One turning vector, and how many ticks it has turned:
The counts run from 0 to 792.
[ 32.9  18.6  14.4   6.4  17.3 -28.8  -1.3 -10.3 -14.4  21.6  33.2  53.8
  -5.7 -19.5 -14.7 -30.8  10.0  16.9   4.6  -4.6 -45.5 -40.2 -30.7] | 783
[ -4.6   4.7   7.0 -24.9 -23.0  21.5  19.1  -6.1   1.6  25.5  -4.1   3.3
 -21.0   1.1  54.6 -11.4  57.5 -21.7  15.8 -12.7  30.1 -15.7  34.2] | 127
[ 13.7  -5.7  -9.1 -19.2  -2.7 -14.3  46.4 -24.6  11.4   2.5 -31.4  45.9
  14.6 -16.4 -26.9 -49.6  25.9  -7.4  11.0 -15.4  16.4  46.0   3.1] | 15
[ -3.7   2.0 -13.4 -20.8   8.9 -18.4  72.9 -24.6   1.4   9.1  25.6  23.1
  35.4  23.1  17.2 -37.5 -16.5  -7.7   4.0  20.7  14.4  31.0 -15.9] | 37
[  0.2  -1.5 -47.2  42.8  31.8 -22.3  13.1  -1.5   4.8  -4.9  14.3  15.1
  36.9 -22.6  24.9  11.5   5.0 -48.1  20.2  11.0 -34.5 -30.9  10.4] | 341
[-16.4  27.6   3.6   4.1 -16.1  18.6  -2.0 -15.3 -28.8  38.1  40.0 -15.5
 -10.4  11.6  68.4   3.9  23.1 -13.2   8.6  14.1  -2.7 -40.7  11.5] | 527
[  5.8 -20.8 -15.9   6.8  26.2 -38.8  17.4 -17.6 -31.7 -17.7  23.1  14.6
  56.8  24.4  10.6   7.5 -11.7 -40.7 -20.0  29.4 -22.3   7.8 -21.1] | 53
[  7.0 -12.8   7.3 -20.5 -49.6  15.8  21.1 -35.7 -25.9  27.2  26.8  50.0
   1.6  11.5 -11.8 -31.8  36.3  36.3  -6.2 -23.0   2.7   1.7  11.6] | 409
[ 10.8 -16.0   6.9   1.7 -34.6   1.0 -19.3 -37.1 -29.2   7.4   6.2  59.8
   3.3  -3.9 -32.0 -21.4  54.1  12.4 -15.9 -29.1 -19.6   2.7   5.6] | 402
[ 30.3  -0.7 -17.5 -14.3  30.9 -41.4  31.5  38.7  11.0  12.6  -8.1  46.6
 -25.9 -29.3  30.9 -32.0 -15.0   5.1   2.8  -0.7 -10.6 -38.9 -23.5] | 763
[-50.5   3.3 -28.3   8.5 -21.6  15.8   9.0 -33.0 -45.6  30.6   2.9 -17.4
  -6.6  26.7  36.2 -17.0  -8.5  -0.3 -25.8  22.5  17.9  31.8 -15.8] | 242
[  1.1   1.0 -42.3  26.9  21.0 -17.1  21.6  14.9  -9.7  19.9  37.5  22.3
  16.2 -15.9  41.1   7.3 -23.4   0.7   2.0   8.1 -35.4 -51.4   0.3] | 350
[-13.2  -7.4 -42.1  23.2  -9.3  16.8 -39.6  -0.8 -29.6   3.3 -24.4 -11.8
 -14.1   1.9  52.9  22.0  46.1 -45.6   3.0  -6.9   8.5 -31.7  12.9] | 541
[ 61.9   9.6 -49.9 -17.4  21.0 -40.7 -12.2  28.2 -24.2  16.8 -11.6   7.7
  14.5 -10.0  -4.0   9.5   6.5  12.4  16.1 -18.0 -14.3 -35.7 -26.9] | 172
[ -1.2  -7.0  59.0 -18.2   4.8 -23.7 -20.3  -3.7 -42.8  24.1  12.3  16.6
  -1.1   2.3  24.6  19.5  -4.3  -8.1 -50.3   6.1 -41.5 -30.4   0.2] | 87
[ 10.6 -16.3 -36.5 -29.7  -4.3  -6.3  62.1  19.1  16.6  19.7   9.0   7.6
  20.1  -1.6  55.3   9.0   1.8  -4.5  15.9  -9.8  18.8 -29.2  41.8] | 732
[ 34.9  -7.6 -35.6 -11.5   0.1 -17.4 -39.3  14.7 -31.1  15.0 -57.2   8.4
  -7.6 -27.9 -22.5   5.2  40.0   8.6   6.9 -40.3  -0.2 -11.3   8.7] | 573
[  6.1  15.3  39.9 -41.7  45.9 -51.1  15.1  12.7  -6.9   7.1 -34.4   1.6
  -1.0   0.2  26.5 -18.6 -19.7 -33.6 -18.1  24.4   1.2   8.7 -29.7] | 477
[ -7.5   8.0 -41.4  35.8  39.3 -18.5  32.4  -2.4  15.7  -5.7  -3.7  13.8
  28.8 -25.0  36.4  -5.1  10.5 -58.0  22.1  13.9 -15.7 -15.2  19.7] | 337
[-44.0 -13.0 -37.1  16.5 -14.0   5.4 -15.6 -24.9 -54.8   4.1 -31.0 -15.5
   4.9  16.2  22.1   4.1   9.4 -34.7 -33.4  13.9  15.5  37.5   0.6] | 249
[  8.0   0.0 -43.1 -21.0 -20.1   1.3 -10.9  29.6 -30.1  40.4 -22.6  -1.1
 -38.0  -5.6  43.0  11.6  14.3  31.1  -6.8 -22.2  14.1 -44.3   9.0] | 557
[ 28.3 -27.0 -21.4 -34.1  26.4 -51.2   8.6   3.2 -26.0 -21.8 -33.0   5.6
  46.0  30.0   3.4  14.1  -2.4 -37.6 -17.5   6.3   6.1  18.1 -19.3] | 456
[-24.6   4.8 -33.2  19.5 -10.7  18.6 -24.4  -5.1 -21.8   9.5 -16.3 -13.8
 -22.8   1.1  68.0   3.1  44.4 -40.1   5.5   4.0  20.8 -24.5  13.7] | 537
[ 30.4  31.3 -20.4 -12.2  29.6 -33.3   9.2  18.0  -4.4  26.5 -35.6  13.6
 -28.1 -23.1  13.4 -49.3  -5.3  10.9  13.6   1.9   2.4  -3.7 -52.0] | 185
[  8.0  -2.6 -47.2 -19.1 -16.7   5.3  -7.4  33.4 -25.5  41.6 -32.8  -2.7
 -41.9  -7.0  43.8   4.2  12.7  27.4  -7.1 -20.4  22.5 -33.2   7.7] | 559
[ 15.9 -11.0 -49.6   3.1 -21.4   4.5 -38.5  11.4 -42.5  22.1  -3.6  -8.9
  -1.1  -0.9  31.4  33.1  39.2   3.6  -5.7 -21.3  -6.8 -46.5  17.6] | 549
[-17.0  15.6 -28.2  16.4  24.3  -7.8  61.6   4.2  28.0  12.8   7.5   1.7
  15.4 -27.3  43.5 -16.6  -3.2 -37.9  32.7  12.8  -7.6 -12.9  25.7] | 331
[ 26.0   3.6  20.2 -59.6  27.8 -48.9  29.3  23.2 -24.8  22.4  -0.9   3.7
  14.6  16.6  21.6  -4.2 -38.6   5.3 -23.0  16.2  -7.8  -0.5 -30.5] | 469
[ 13.5  -3.5  -5.8 -32.0  -7.6 -12.2  57.1 -12.1   9.0  23.8 -19.7  45.6
  -2.1 -15.6 -21.9 -54.0  13.2  25.4   4.2 -19.0  13.5  37.7   7.1] | 10
[-18.7 -11.8  12.2  18.6 -16.1  -5.3 -11.8 -24.1 -13.0   3.7 -28.3  68.6
 -35.3 -23.4 -12.4 -47.9  36.3  -2.7 -21.4 -13.3  -0.9   5.3  -2.0] | 393
[ 38.4  -1.4 -52.0 -33.2 -14.5   1.9  20.6  21.3 -11.4  30.4  14.2  -4.4
   9.7  18.7  47.3  12.1  24.1   8.4  25.4 -19.5  19.9 -45.4   9.5] | 149
[ -6.9  14.7  22.2 -29.7  16.2 -13.7  43.8  -0.6  17.0  32.6 -45.8  -6.0
   7.2 -38.5   7.7 -13.5  12.9 -20.2   9.4  -9.9  -0.6  20.4  50.4] | 303
[-45.5   8.1 -23.0   8.8 -26.4  17.8  11.0 -32.1 -48.3  35.3  22.4 -14.3
  -1.5  27.8  34.0 -15.3  -8.6   9.7 -23.1  18.8  11.4  24.0 -15.5] | 239
[ -5.6  -3.5  56.3 -12.4  -7.4  -5.5 -27.9 -23.0 -19.1   5.1 -17.0  15.2
 -13.0  -9.3  18.2   2.9  60.3 -46.4 -13.9 -11.0 -12.5 -14.8  30.3] | 107
[-12.7   1.0  58.9 -14.3  -6.3  -3.5 -26.5 -21.2 -18.7   9.0 -26.9  17.4
 -20.2 -12.4  18.6  -3.5  49.2 -48.0 -22.5  -8.6  -4.7 -12.2  28.5] | 105
[ 36.5  29.2 -32.7   5.7   6.3 -13.2  13.7 -27.7 -17.8  24.9   1.6   6.0
  41.5 -18.9 -43.2 -23.7  29.1  10.6  35.7 -20.4 -21.9  28.8  -9.8] | 605
[-17.8 -30.6 -25.6  -2.8 -22.5  -8.0 -25.4 -14.4 -67.8  23.4 -14.7 -18.7
  26.3  19.0   0.2  39.3  -1.7  -1.0 -42.9  -4.6  -8.2  14.7  14.8] | 258
[-14.3  35.1  35.7  16.2  15.5  -0.6 -23.4 -32.5 -17.2  11.5   4.9  -7.4
   5.4  -7.2  33.8  -5.1  48.7 -66.2   8.9  18.2 -21.2  -4.2   2.7] | 512
[  3.7 -19.7   8.8  11.1 -24.6  -1.0 -15.3 -40.0 -24.4  -1.6  -9.0  59.7
  -8.7  -9.1 -24.8 -31.2  54.2  -1.8 -14.7 -29.6 -18.5   1.0   1.7] | 399
[-25.0 -18.0 -11.6 -32.6 -18.7  -5.8  11.0   4.4 -54.1  38.1 -30.3 -17.4
  -2.8  15.1  23.0  18.1 -26.8  29.3 -50.0  -1.9  14.8  17.5  19.8] | 267
[ 27.4  26.1  60.3 -18.1  33.0 -38.4 -19.1 -11.5 -30.3  21.3  10.0  -5.1
  23.5  -8.5   0.0   7.0   3.4 -29.8  -5.4  10.2 -46.2  -9.7 -12.0] | 490
[-26.0  19.6 -10.1   8.4 -17.7  26.5   2.6 -13.0 -20.0  34.8  27.3 -15.8
 -24.0  13.7  75.6  -3.8  27.0 -21.4   9.3  13.0  11.7 -32.4  11.6] | 530
[-30.2 -12.5  26.0  -1.7   1.0 -21.2 -10.6 -10.8 -56.6  35.0   0.5  10.1
   1.4  -5.0   2.3  18.6 -32.9  14.4 -60.8   4.6 -38.3  -5.2   6.8] | 668
[  3.5  -4.4 -12.8 -16.7 -17.5  14.4   2.1 -10.7   5.9   6.0 -18.4   1.3
  -5.8   5.2  43.2  -5.8  70.5 -47.4  20.2 -13.2  30.6 -13.1  35.7] | 132
[  6.6  24.6  -7.5  -8.1  14.6  -5.8  64.2  -5.6  13.7  40.2  31.1  -4.9
  35.0 -27.5  26.3   2.5  -2.2  -8.9  30.9   4.0 -26.5 -17.1  34.0] | 323
[  3.6   0.6 -47.2 -16.7 -14.3   3.0 -12.7  30.0 -17.5  31.4 -53.0   7.0
 -41.8 -16.2  36.4  -7.0  18.6  17.2  -1.6 -26.2  29.9 -22.1   6.6] | 562
[-17.0  -9.9   6.8 -14.0  16.9 -29.8  30.7  -1.1 -29.3   8.6  25.9  16.1
  13.2  29.9  45.8  -4.2 -47.5  -8.2 -36.5  34.5 -10.5  -5.7 -24.5] | 64
[ 10.9  -3.2 -47.3 -17.0  -9.1  -3.6 -15.1  26.9 -21.7  25.3 -62.7   3.5
 -47.2 -21.2  23.8 -10.1  23.3   6.6  -1.3 -24.2  32.2 -17.3   8.4] | 564
[ 14.7  -7.6  16.7 -41.8  -4.8 -22.2   6.1   2.3 -33.2  34.0 -37.5 -10.8
  26.3 -24.6 -20.8  34.5   1.1   8.1 -24.7 -30.1 -18.6  10.6  45.8] | 288
[-18.9  -0.6 -41.5  18.4   9.7 -17.8  22.3 -17.5 -40.9  27.5  32.0  -4.6
  35.5  16.9  15.8   1.6 -43.5  13.3 -21.6  26.4 -23.1  14.5 -24.6] | 640
[ 21.7  16.1   7.6  -5.6  19.5 -16.6  34.0 -13.5   5.7  20.5  -2.3  -7.8
  49.4 -37.8  -5.7  15.5  27.8 -35.1  28.8  -9.3 -35.2   4.4  49.8] | 314
[-32.5  15.6 -23.1  12.9 -17.3  24.4  -8.8  -3.7 -18.5  23.1  -2.0  -5.0
 -26.4   6.7  77.2  -4.3  32.9 -31.3   2.8  11.1  20.2 -26.7  11.5] | 534
[-34.3 -20.7  -4.6  26.0  18.7 -32.3 -23.8 -16.5 -51.2   3.9 -24.9   2.4
  13.2  -3.6   0.7   8.8 -24.1 -20.5 -53.1  16.0 -31.6  17.5 -12.5] | 659
[-11.9 -16.8   1.8 -10.0 -10.9   4.7  31.2 -16.1   5.1   2.5 -24.0   5.4
  27.9 -13.2  22.9  13.2  47.8 -53.0   9.7 -12.3   9.5   4.7  68.1] | 714
[ -6.2  52.6   4.0   6.9   2.8   0.9  16.1 -35.4 -22.7  44.6  17.1  12.7
 -13.2  -6.1   3.5 -57.4   6.3  21.2   8.7  15.2  -9.7  25.0 -36.4] | 211
[-42.6   8.2 -25.5  10.1 -25.5  15.2  11.4 -31.2 -47.4  29.4   8.4 -14.9
  -2.9  30.3  38.5 -15.4  -3.6   2.2 -23.3  21.6  17.8  27.7 -11.2] | 241
[ 26.7 -29.8 -18.4 -34.6  23.9 -47.2  11.0   3.0 -23.5 -23.6 -35.4   5.4
  42.2  27.0   5.9   9.4  -1.2 -39.0 -16.1   4.9  11.3  19.9 -20.6] | 455
[-22.5  -8.2   6.8 -15.9  22.0 -36.3  24.1   3.6 -24.5   6.7  11.7  11.8
  -2.5  22.2  54.4 -12.5 -40.4 -24.2 -46.0  37.7  -6.2  -6.3 -24.5] | 67
[ 20.4  17.6  51.1 -25.7  47.0 -55.7 -14.4  -6.2 -18.9   1.4 -22.6  -1.9
  20.4  -7.5   0.8  -2.7   8.6 -45.8 -12.4  13.2 -30.3   3.1 -18.6] | 485
[ 36.4 -26.1 -11.8 -39.5  26.4 -48.0   5.2   8.9 -34.1 -13.1 -12.4   4.6
  50.7  23.8  -2.1  21.1 -13.3 -27.3 -20.2   4.5  -4.1   5.4 -23.1] | 459
[-22.0  26.2 -11.4  40.1   4.0   3.6 -15.6 -53.9 -31.1  10.3  -3.1  -1.3
  13.1   3.9  -9.5 -35.3  30.1 -28.6   5.9  17.9 -12.0  37.7 -29.8] | 222
[-11.9  -5.5  43.9 -25.1 -32.3   7.8  24.4 -22.1 -20.9  45.1  15.8   8.6
  17.4 -13.0   4.3  16.4  17.8   8.0 -22.1 -21.3 -28.2  -3.9  64.7] | 698
[-17.1  -3.5 -22.3  -8.0  16.8 -22.1  63.3 -21.6   3.8 -10.5   4.9  20.4
  31.6  21.2  28.8 -31.4 -14.9 -32.2   0.9  29.7  14.6  35.6 -20.4] | 42
[ 23.3  17.3   5.0  -9.3  20.6 -13.0  38.6 -13.3   4.1  26.9  12.7  -7.6
  54.8 -32.5  -5.1  16.0  20.7 -21.9  27.6 -11.3 -35.5  -4.1  50.8] | 316
[ -3.1 -25.9 -16.7 -15.2 -25.8   7.1  29.7 -40.2  -3.8 -10.3 -19.2  35.7
  14.0  21.8  -4.3 -36.4  49.9 -23.3   1.4 -11.8  32.4  36.8   7.9] | 422
[  2.4  -0.7 -46.5  45.3  34.6 -19.4  21.2  -5.8   2.0  -7.6  11.8  13.1
  30.4 -26.2  26.4   7.2   7.0 -52.0  22.1  11.5 -29.5 -23.4  16.4] | 340
[-18.2 -17.3  32.4   1.2  28.4 -42.4 -25.4  -0.4 -36.8 -10.6 -20.2  17.9
   6.0   3.1  22.5   5.5  -4.8 -53.1 -48.5  22.6 -28.1 -12.0 -11.7] | 78
[  4.4 -17.9 -11.4  37.5   7.2 -22.8 -27.6   1.0 -32.8   6.3   8.1  59.5
 -15.6 -27.8  -6.0   0.1   6.3  13.0 -29.3 -10.6 -47.3 -47.9 -10.1] | 374
[ 23.3  32.4  64.1 -24.0  30.3 -32.4 -11.4 -12.3 -26.7  25.6  17.7  -6.2
  21.2  -8.3   0.2   6.2   8.1 -25.8  -7.9  13.7 -45.2 -13.9 -13.5] | 491
[ 17.9 -10.8  -4.0 -12.9   5.2 -19.7  42.1 -29.6   4.7  -8.2 -30.2  40.5
  31.6 -15.8 -38.7 -42.2  25.8 -17.3  10.5 -15.1   4.7  52.9   4.4] | 18
